In the data rows, the value 128 means zero.
There are 3 nested groupings, the coarsest first: each group lies inside one group of the grouping before, and a group may stay whole. The rows also spread widely along two directions, which tell nothing about the groups. In each grouping, the first row asked about is in group 0, and each new group gets the next number.
Here is the table:
[227 124 141  55  85 163 159  92 148  78 133  86 141 138]
[238 121  96  80  85 181 160   0  39 114 147 132  64 103]
[172 124 155  70 122 136 174 121 134 132 138  97 106 126]
[ 79 109 136 148 144 102 127 163 140 157 126 118 137 121]
[173 120 160  57 125 128 191 131 138 142 133  66 121 123]
[ 92 127 167 122 131 124 149 205 189 137 114 110 150 137]
[133 116 101 140 123 100 135  75  76 157 163 158  87 102]
[ 81 137  68 198 148 123  42  87  88 149 139 191 119 113]
[255 148 191   0 113 206 210 139 195  69  99  34 163 152]
[105 112 135 138 124 111 149 150 103 147 123 130 107 119]
[ 77 133 138 164 147 109 122 158 160 133 128 144 134 132]
[ 82 139  92 204 122 107  58 127 129 107 123 174 138 132]
[ 68 118 156 130 154 105 126 198 175 144 116  95 158 137]
[153 137 102 131 117 163 128  73  94 107 116 146 114 119]
[171 119 173  57 127 135 176 145 169 128 118  76 139 128]
[202 113 159  62  86 131 204  84  93 137 155  97  88 108]
[201 145 190  13 137 165 151 173 230  77 118  49 188 157]
[104 124 145 121 142 116 132 153 165 126 125 131 134 124]
[ 99 137 116 158 127 122 102 160 155 106 121 149 157 143]
[138 110 146 103 135 128 167 127 122 151 141 108 117 122]
[219 137 109  87  88 145 144  81 122  94 145 120 119 138]
[126 112 181  85 132 126 155 186 182 136 114  68 159 140]
[105 144 116 145 150 140  81 148 144 113 119 143 157 141]
[150 116 165  89 113 116 179 133 122 140 140  96 109 118]
[  6 145  82 230 172  98  24 161 137 129 120 184 155 136]
[138 141 123 123 131 166 126 132 137  92 112 120 143 131]
[147 127 134 120 103 112 158 103  78 151 146 138  89 115]
[  0 142 145 224 186  81  64 255 240 130  83 161 186 146]
[191 124 230   0 133 146 208 205 225 108 115  12 175 147]
[100 141  82 195 115 123  71 129 127 108 129 173 145 131]
[255 118  81  73  66 158 155   0  51 110 171 128  79 106]
[ 51 114 139 181 165  98 107 170 136 155 113 141 141 135]
[ 79 142 119 157 163 123  67 167 152 127 107 150 159 145]
[255 131 135  32  77 167 179  58 111  90 160  85 118 116]
[181 126  88 140  99 153 128  42  54 124 130 149  83 116]
[111 132 176 115 151 123 145 185 187 124 116  99 151 135]
[ 25 155 166 165 195 117  72 255 255 105  80 121 228 168]
[163 140 132  91 139 149 107 116 142 111 136 112 143 134]
[  5 147  19 255 143 118  25  83  47 142 112 246 105 123]
[133 139 160 102 126 139 116 207 225  80  93  94 187 166]
[109 115 148 115 137 109 140 158 135 156 133 101 135 129]
[ 21 136 131 204 163  95  94 202 175 145 105 170 158 147]
[205 117 134  84 115 175 158 106 142 102 115  93 141 136]
[172 100 157  64 119 131 176 118 116 136 147  71 123 128]
[ 86 132  57 228 106 104  57  84  64 119 145 204 102 118]
[150 144 155 107 120 143 116 168 186  89 116 103 182 145]
[156 114 124 103 128 118 164  85  76 157 160 113  88 110]
[ 84 144 152 127 167 137  84 199 210 105 111 113 187 154]
[172 141 125  97 119 163 138  91 118  97 110 119 134 133]
[ 92 152 102 170 143 124  66 121 111 133 127 170 140 119]
[106 118 132 162 118  98 139 150 113 152 121 143 115 132]
[ 86 113  53 217 118  75 102  56   0 197 161 209  58  89]
[132 125 122 142 137 148 120 158 164  95  96 130 155 148]
[122 112  73 179 105  92 136  43   5 187 172 180  53  89]
[ 62 110  92 199 145  85  97 106  66 179 151 168 102 116]
[ 68 142 123 185 150 142  94 171 172  95  84 153 166 149]
[182 144 148  93 125 177 155 128 151  94  95  99 140 140]
[ 96 114 219  58 162 124 176 255 244 118  92  36 204 165]
[ 87 125 166 130 135 105 141 198 160 142 124 117 141 132]
[165 142  96 134 125 167 123  54  69 117 118 141 104 127]
[104 122 115 169 129  90 134 127  82 158 128 172 103 110]
[184 139 116  82 117 173 155  87 105  97 128 118 123 128]
[ 28 147  83 223 171 104  39 144 134 135 115 182 154 131]
[ 33 148  73 225 173 108  39 114 100 143 123 200 141 120]
[208 115 133  50  94 143 189  54  86 137 154 117  81 103]
[206 143 172  27 137 164 151 144 196  98 124  62 162 138]
[  3 138 174 181 172 105 103 255 236 121  86 130 192 152]
[151 140 105 111 124 166 131  94 105 101 113 122 127 135]
[132 111 207  67 131 137 190 243 225 119  96  54 167 151]
[ 49 117 147 182 149  93 116 204 157 148 112 143 134 127]
[131 117 149 113 117 115 161 143 120 151 127 116 131 126]
[120 131 103 167 119 122  85 117 127  95 135 160 135 134]
[231 109 101  82  84 127 187  20   8 170 180 126  36  84]
[ 78 129  68 185 123  96 103  67  50 166 162 187  78 108]
[ 72 130 204 108 163 125 143 244 250 119  91  85 184 156]
[  5 120 160 197 162  91 106 249 210 142  80 129 166 156]
[ 82 112 124 151 156 100 131 144 120 163 127 134 120 132]
Some new rows, each followed by its group in each grouping:
[ 35 128 154 165 150  96 118 240 179 146 102 135 166 145] 0 0 0
[ 16 109 145 186 172  89  98 212 175 143 111 130 155 136] 0 0 1
[106 130 172 102 148 120 146 197 215 127 109  93 167 139] 0 0 2
[180 129  55 152  87 130 113  24  41 124 170 175  87 108] 1 1 3
[ 68 109 138 157 144 102 125 159 133 164 126 126 131 127] 0 0 1
[158 131  89 149 100 134 100  86  96 114 143 157 117 128] 1 1 3
[ 44 120 165 164 150 106 128 217 178 137  92 125 150 147] 0 0 0
[255 124  99  38  58 161 174   0  47 102 189 121  70  97] 1 1 3
[203 143 225   0 131 167 199 185 233  96 125  30 166 145] 0 0 2
[172 145 157  59 127 154 129 138 165 106 142  81 151 134] 1 2 4
[ 61 105 154 155 148 108 119 187 156 149 115 112 144 132] 0 0 1
[126 139 144 120 127 136 106 192 205  76 104 105 183 163] 1 1 3
[234 103  97  81  82 127 185   0   0 166 185 134  43  78] 0 0 1
[151 112 128 120 101 105 174  89  68 154 150 133  72 112] 0 0 0
[190 112  71 146  85 115 158   0   0 179 181 170  23  87] 0 0 0
[ 60 131 142 170 145  97 113 181 178 134 122 143 130 127] 0 0 2
[192 137 149  67 132 185 157 126 173  96  94  93 155 145] 1 3 5
[ 31 111  85 209 143  86  88 122  79 173 138 177 116 111] 0 0 1
[116 126  95 151 126 106 123  77  81 158 155 176  87 107] 0 0 2
[ 60 146 131 171 162 145  83 192 191  93  76 139 179 155] 1 3 5
[255 123  80  43  55 165 178   0  30 108 189 126  65 101] 1 1 3
[255 124  84  61  56 175 158   0  22 108 185 138  57 100] 1 1 3
[140 126 198  60 144 140 176 201 220 106 117  57 169 156] 0 0 2
[166 143 109 107 122 140  91  69  97 129 146 138 106 122] 1 2 4
[174 126 121  96 106 130 158  54  76 141 153 138  81  97] 0 0 2
[186 117 138  96  96 121 177  94  77 150 155 113  87 109] 0 0 0
[153 125 204  68 119 137 192 198 185 117 108  65 157 144] 0 0 0
[190 131 171  67 127 137 200 129 151 130 137  90 126 128] 0 0 2
[  0 141  56 255 175  99   0 136 104 155 124 213 148 126] 1 2 4
[137 114 122 129 116 114 154 115  75 151 149 132  99 110] 0 0 0
[121 135 132 117 125 108 135 121 129 140 137 149 111 115] 0 0 2
[100 145 192  96 166 146  93 246 255 101  95  73 211 168] 1 2 4
[116 119 100 161 115  99 145  95  61 164 146 162  80 114] 0 0 0
[ 95 149 130 130 156 131  92 154 151 123 137 124 155 134] 1 2 4
[ 76 134 116 196 143 138  87 174 158 103  89 146 160 149] 1 3 6
[132 118 140 120 117 116 158 138 114 143 135 119 107 123] 0 0 0
[187 120 182  62 112 174 167 173 188  76  97  69 162 153] 1 3 6
[140 138  75 141 118 160 119  46  70 121 122 163  97 117] 1 3 5
[ 23 129  32 255 141 106  32  85  49 138 111 232  97 129] 1 3 6
[124 141 109 125 141 131  93  93 115 124 134 139 124 118] 1 2 4
[169 136 176  70 119 152 146 185 226  72 100  74 180 170] 1 1 3
[123 104  91 150 123 101 129  78  65 172 152 146  90 104] 0 0 1
[ 69 150  63 204 136 106  50  80  69 147 149 201 109 114] 1 2 4
[152 118  71 178 105 150 100  40  46 132 128 170  92 118] 1 3 6
[245 133 100  70  89 178 170  17  50 107 143 130  75 108] 1 3 5
[251 110 149  23  81 144 206  44  73 151 176  77  83  95] 0 0 1
[ 22 131 112 239 148  82  96 177 116 166 109 177 119 122] 0 0 0
[123 135  67 161 134 129  71  45  59 139 164 183 101 113] 1 2 4
